In the rows, 128 means zero.
One turn sends every row of this set to another row. A few are shown first. Where does it send the rows asked after them?
K647: [101 149 126 113 139 114 146 108 105  88 126 127 151 110 161 128 150 161
 134 149 106]
K313: [135 124 145  95 123 126 160 110 119 123 121 136 101 135 124 149 123 137
 147 118  96]
K531: [129 116 123 105 120 123 139 110 132  99 143 150 113 142 161 155 135 157
 152 139 113]
K734: [138 120 136  95 149 132 156 136 127 102 127 161 134 120 132 106 118  91
 138 141 133]
K261: [109 139 143 102 138 106 167 134 102 111 123 115 132  96 141 135 105 106
 120 120  97]
K268: [123 132 117  99 131 117 121 105 137  96 153 166 133 116 150 165 116 152
 144 154 104]
K134: [159 127 136 124 127 127 125 113 115 107 149 133 148  87 135 125  98 128
 106 164 132]
K820: [108 158 141 109 137 114 160 115  97 111 113 116 140 107 133 121 142 146
 131 132  92]
K475: [104 140 122 105 134 130 144 112 130  96 127 142 145 139 149 141 147 159
 155 153  99]
K50: [110 149 136 101 130 130 159 118 123 119 114 131 134 137 121 135 137 144
 154 138  84]
K547: [112 140 115 117 128  95 132 125 101  92 151 127 145  91 168 141 109 145
 118 141 118]
K576: [127 130 153 108 129 111 161 109  88 111 121 110 114  99 145 133 127 135
 118 115 105]
K414: [155 122 131 117 130 131 153 138 116 113 129 125 144 105 123 122  84 109
 117 144 136]
K472: [143 125 140 115 126 135 104 109 110 111 153 133 158  99 127 124 104 136
 119 163 128]
K950: [120 130 144  84 140 129 157 114 138 115 125 154 119 121 124 159 112 112
 147 134  83]
K525: [158 118 138 111 138 135 133 107 141  97 151 165 134  99 145 130 118 113
 119 174 126]
K858: [139 122 126 110 135 130 140 139 101 106 126 127 158 113 123 113  89 119
 128 136 145]
K494: [154 114 134 104 142 140 161 132 142 103 129 158 131 117 133 126 104  94
 129 154 130]
K623: [121 121 131 116 126 107 140 107 101  86 143 123 125 107 183 138 138 153
 123 136 122]
K288: [143 124 150 101 141 137 121 106 135 107 154 167 134 106 137 117 134 108
 129 170 115]

K134 -> K525
K475 -> K50
Now find these:
K313 -> K576
K288 -> K734
K950 -> K261

One turn sends every row of this set to another row. A few are shown first. Where does it send the rows asked after them?
K206: [165 140 122 109 126  94 141 132 118 125 140 134 129]
K255: [152  93  78 125 109 135 140 140 127 130 130 132 134]
K172: [155 118 105 143 111 144 143 109 103 135 171 126 108]
K926: [167 137 100 110 128  92 127 114 117 140 137 134 121]
K168: [153  99 137 102 134 118 124 137 112 123 171 118 107]
K499: [136 102  80 124 116 135 138 129 131 118 129 145  82]
K967: [118 105 107 140 134 144 132 126  92 135 155 114 112]
K814: [166 119  70 125 134 114 142 114  86 119 148 117 102]
K703: [141 129  87 117 108 130 139 140 131 110 127 142 137]
K658: [130 102  86 122 119 123  97 129  97 139 136 142 111]
K21: [147  88 118 146 144 118 155 139 115 124 136 141 109]
K333: [167 115 110 142 120 105 144 116 103 114 120 132  86]
K548: [143 128  90 118 107 125 143 140 134 106 126 140 135]
K453: [126  92  98  98 140 115 136 123 118 120 142 164 119]
K907: [136 124 124 112 148  96 118 125  93 132 137 131 120]
K830: [117 113  96 104 114 138 135 140 125 136 135 113  94]
K668: [142 135  98 115 115 147 139 132 128  92 139 141 126]
K269: [144 120 110 117 107 147 135 104  89 132 162 119  99]
K752: [167 115 103 112 147 153 135 127 128 135 139 104 117]
K866: [164 102  98 108 133 152 131 122 118 129 149  95 106]
K807: [133 120  93 141 125  99 144 127 126 107 135 143 136]
K526: [143 116 126 128 132 111 126  96  80 113 154 128 105]
K764: [147 125  88 114 110 135 142 141 137 103 125 140 131]
K152: [131  98  84 139 134 130 128 111 112 137 145  96 108]
K465: [146  94  89 123 110 110 143 107 137  93 139 118 108]
K467: [109 118 104 112 118 141 130 141 126 126 142 122  92]
K60: [148 104 131 109 149 118 120 144 116 130 170 121 113]
K455: [165 120 133 111 117 104 154 132 108 103 142 146 114]
K33: [169 117 132  97 127 125 130 106 101 112 143 153 111]
K136: [165 116 133 102 127 122 133 100  94 115 147 151 110]
K500: [135  94  82 136 135 124 123 115 112 127 133  93 114]
K621: [132 127 101 107 139 101 135 138  97  97 154 113  93]
K109: [145  78  82 117 116 123 142 116 135 109 134 118 125]
K145: [132  98 100  98 129 117 147 132 116 121 146 168 128]
K725: [154 112  98  94 119 133 125 111  89 129 150 103  91]
K758: [134 130 100 144 128 102 142 132 114 113 128 144 136]
K304: [157 100  96 108 137 144 133 120 116 129 146  87 106]
K701: [168 105  84 151 106 115 119 133 104 113 144 130 120]
K949: [162 121 109 124 125 132 111 144 113 128 170 120  88]
K132: [164 111 137 103 126 121 132 104  98 112 144 152 111]
K521: [167 106  94 104 150 101 136 129 117 115 154 158 107]
K593: [146 123 132 124 132 101 121  98  90 119 155 131 104]
K118: [114  91 100 126 133 106 136 130 118  94 128 130 124]
K203: [165 106 123  95 130 131 114  99 113 106 134 144 112]
K111: [158  97  95 113 132 146 132 119 119 130 149  87 108]

K764 -> K33
K152 -> K807
Now find these:
K658 -> K21
K725 -> K255
K304 -> K703
K548 -> K136
K203 -> K752
K758 -> K526
K109 -> K206
K467 -> K453
K465 -> K926
K521 -> K949
K168 -> K830
K967 -> K118
K814 -> K701

One turn sends every row of this set to another row. A few are shown first. Where does it send the rows asked after them?
K42: [133  88 130 140 104 123 106 127 130 109 113 113 146 136 109]
K290: [134  98 116 159 104 142 116 136 129 120 123 132 139 133 111]
K166: [119 110 125 145 104 152  96 141 105 150 129 122 148 111 117]
K28: [124 114 113 135 152 144 124 143 164 140 125 134 141 136 101]
K139: [113 115 116 126 169 151  98 127 147 152 134 120 145 104 138]
K103: [133 139 125 115 155 104  87 144 138 125 134 103 122 111 134]
K544: [130 138 133 117 147  98 109 130 153 120 103 109 136 111 108]
K53: [125 106 113 155 110 150  83 136 108 146 123 112 141 114 121]
K844: [125 121 106 123 143 132 124 149 153 146 130 141 147 133 104]
K860: [130 113 126 110 117 139  96 112 120 104 134 104 107  98 119]
K466: [135 122 145 130 130 114  90 116 125 110 157  98 120 114 107]
K157: [116 110 145 145 145 153  89 156 117 142 141 119 148 125 100]
K828: [136 133 118 128 130 132 116 103 141 109  98 133 140  88 120]
K342: [147 140 132 121 153 112 109 121 159 113 113 124 147 115 103]
K598: [118 125 116 116 148 146  97 154 138 167 134 122 148 122 109]
K760: [110 109 131 158 142 142  86 155 127 142 142 113 150 122 102]
K114: [116 120 158 135 116 138 130 110 132 112 114 118 125  94 122]
K651: [118 100 111 152 122 128  84 114 111 138 129 108 148 100 131]
K601: [108 118 144 145 114 143 123 119 132 105 130 115 119  88 129]
K329: [119 133 122 132 134 112 128 106 145 117 103 122 131  87 121]
K533: [140 145 130 115 148 110  92 139 153 132 120  97 129 117 126]
K988: [129 103 135 113 151 145 121 141 166 124 119 126 144 140 117]
K245: [135 102 128 154 105 142 121 127 119 124 116 136 146 130 100]
K37: [124 114 135 117 131 145 118 128 139  82 121 126 119  96 115]
K529: [135 136 131 117 150 147 110 120 145 107 100 126 136  83 129]
K77: [138 100  90 118 126 135 111 119 144 124 115 129 129 122 141]
K730: [116 122 110 130 157 154  91 142 144 166 127 115 143 117 110]
K201: [129 121 153 118 145 134  80 138 129 117 160 104 123 118 112]
K443: [121 123 104 120 163 150  91 147 132 158 137 126 136 118 114]
K167: [119 119 150 133 123 145 107 123 119 117 144 113 111  94 148]
K283: [140 111  95 131 118 153 122 123 147 144 108 133 133 128 120]
K232: [133 116 116 120 151 138 120 144 153 139 120 134 141 142  92]
K398: [135 117 102 124 111 140 126 131 141 147 107 139 145 125 111]
K432: [145 141 122 110 161 117  81 125 144 134 139 109 132 112 120]
K810: [119 132 132 134 117 131 126 112 146 115  92 114 131  88 120]
K98: [108 103 157 148 148 138  92 134 133 138 133 105 161 117 105]
K853: [141 143 149 137 165 122 105 124 150 112 122 120 151 100 117]
K184: [109 114 129 144 135 143  93 160 120 149 152 123 152 118 110]
K911: [127 132 142 126 144 123  90 146 139 122 157  97 116 119 135]
K11: [147 142 139 128 150 117  83 109 131 135 137  99 138 102 121]
K534: [140 115  89 131 124 138 122 117 135 141 110 142 134 122 114]
K878: [129 125 159 117 137 129  89 148 126 119 144  99 117 117 134]
K992: [122 112 148 138 116 148 116 115 127  92 119 129 133  92 112]
K378: [126 106 115 151  98 138 123 136 121 129 126 140 147 121 112]
K753: [130 143 120 134 143 103 118 128 160 113 106 116 138 104 119]
K641: [120 115 139 125 123 155  87 119 112 113 146 112 118  90 128]
K478: [118 122 155 126 119 151  96 130 124 124 143  95 111 102 136]
K302: [123 110 117 155 118 154  91 129  99 144 131 127 141 107 123]

K753 -> K810
K598 -> K844
K245 -> K302
Now find these:
K432 -> K342
K544 -> K329
K28 -> K283
K651 -> K98
K11 -> K853

One turn sends every row of this set to another row. A few are shown first. Where does it send the rows asked after them?
K119: [111 179 109 147 152 138 137 143 137 120 146 129 134 107 105 132 130 112
 133 118 115 110 116 125 144 131 119 142]
K552: [160  75 102 128 153 129 133 138 149 135 145 138 124 105 121 145 139 137
 152 130 117 117  72 118 131 126 160 128]
K855: [145 158 116 102 142 125 151 142 137 160 147 134 127 108 116 141 131 171
 139 132 120 110 106 130 133 144 168 104]
K299: [160 148 114 147 120 129  97 132 134 154 123 131 122 124 129 147 115 127
 138 107 121  82 131 134 133 126 122 149]
K742: [130 153 107 100 146 123 164 146 149 157 153 135 128  97 107 143 133 168
 144 144 117 113 111 123 138 144 156 117]
K426: [143 139  98 151 133 121 116 135 145 147 130 137 122  89 109 153 121 112
 163 127 114  82 133 122 142 132 102 163]
K189: [121 184 117 151 132 135 123 146 133 135 159 129 123 112 127 134 135 124
 123 118 115 120 129 128 129 126 140 134]
K61: [125 113 104 151 153 138 133 135 136 126 123 138 137 120 112 139 135 130
 149 123 123 101 175 116 146 127 125 132]
K848: [151 153 113 107 148 125 148 145 120 143 137 141 128 102 107 139 135 164
 143 126 125 112  97 139 136 140 168  91]
K126: [131 124 116 156 152 128 127 122 140 153 122 134 133 117 123 145 127 128
 162 122 114  87 170 106 143 147 132 131]
K16: [144 137  99 146 113 129 109 145 146 149 146 135 116 105 126 151 128 130
 138 129 120 101 153 130 131 114 115 163]
K106: [154  76 101 122 156 130 139 135 159 139 144 134 129 113 120 144 133 139
 149 129 116 111  72 113 134 129 153 137]
K154: [141 147 104 104 160 127 159 148 125 130 133 142 134  96  91 138 136 156
 148 130 125 110  94 137 145 139 153  98]
K391: [160  78 105 123 146 130 132 137 157 144 149 133 124 117 129 145 135 146
 143 130 117 118  78 116 128 125 163 134]
K744: [140 122 117 153 152 137 119 126 125 136 111 135 138 135 122 138 127 132
 146 107 124  91 164 120 142 135 136 119]
K96: [139 116 111 164 155 128 122 129 118 133 118 144 129 102 114 145 137 120
 168 121 119  96 165 117 142 139 135 114]
K626: [136 119 113 159 139 131 119 134 127 143 132 140 126 116 130 143 138 136
 150 124 119 107 181 118 134 129 144 121]
K148: [130  97 118 122 108 123 119 123 132 155 152 136 122 110 134 147 135 157
 135 124 119 117  78 109 122 118 139 102]
K575: [156  78 104 126 151 125 136 134 160 149 149 134 123 105 127 148 135 139
 155 135 112 113  75 110 129 133 160 137]
K183: [125 178 111 160 148 132 125 146 116 116 147 138 124  92 108 136 140 107
 141 117 116 117 115 133 136 129 133 122]
K653: [117  99 115 118 116 120 131 118 150 165 154 132 125 104 129 150 129 153
 145 133 112 108  77  95 128 129 127 119]
K222: [131 188 124 154 145 134 119 135 121 133 139 129 128 114 121 133 128 115
 133 105 115 103 109 130 135 137 139 123]
K147: [116 186 116 155 143 127 131 138 139 143 156 129 123  94 119 140 130 113
 144 126 106 108 122 116 136 142 131 141]
K279: [165 137 104 159 123 125  95 142 113 132 126 146 115  94 116 150 132 115
 152 114 124  95 130 142 132 117 122 134]
K496: [133  95 117 122 123 126 120 121 123 139 135 139 131 113 120 143 132 148
 139 113 123 107  61 113 130 120 130  96]
K405: [164  80 109 126 152 128 129 132 151 144 140 134 126 115 127 145 133 139
 150 125 116 110  68 116 130 132 163 128]
K165: [147 131  94 144 136 135 114 144 132 118 119 139 131 109 100 144 125 116
 141 113 128  89 129 139 145 112  99 153]
K217: [130 148 101 102 159 123 168 146 141 141 143 139 133  88  92 141 135 157
 154 141 119 108 101 125 146 146 146 113]
K516: [110  89 105 115 125 125 141 125 148 141 150 136 132  99 111 146 134 147
 145 134 117 112  76 100 137 120 114 122]
K602: [123  88 107 125 130 122 132 124 127 132 140 143 130  90 107 147 138 139
 154 126 119 110  64 108 136 121 119 102]

K496 -> K602
K217 -> K742
K61 -> K126
Now find these:
K119 -> K147
K165 -> K426
K391 -> K405

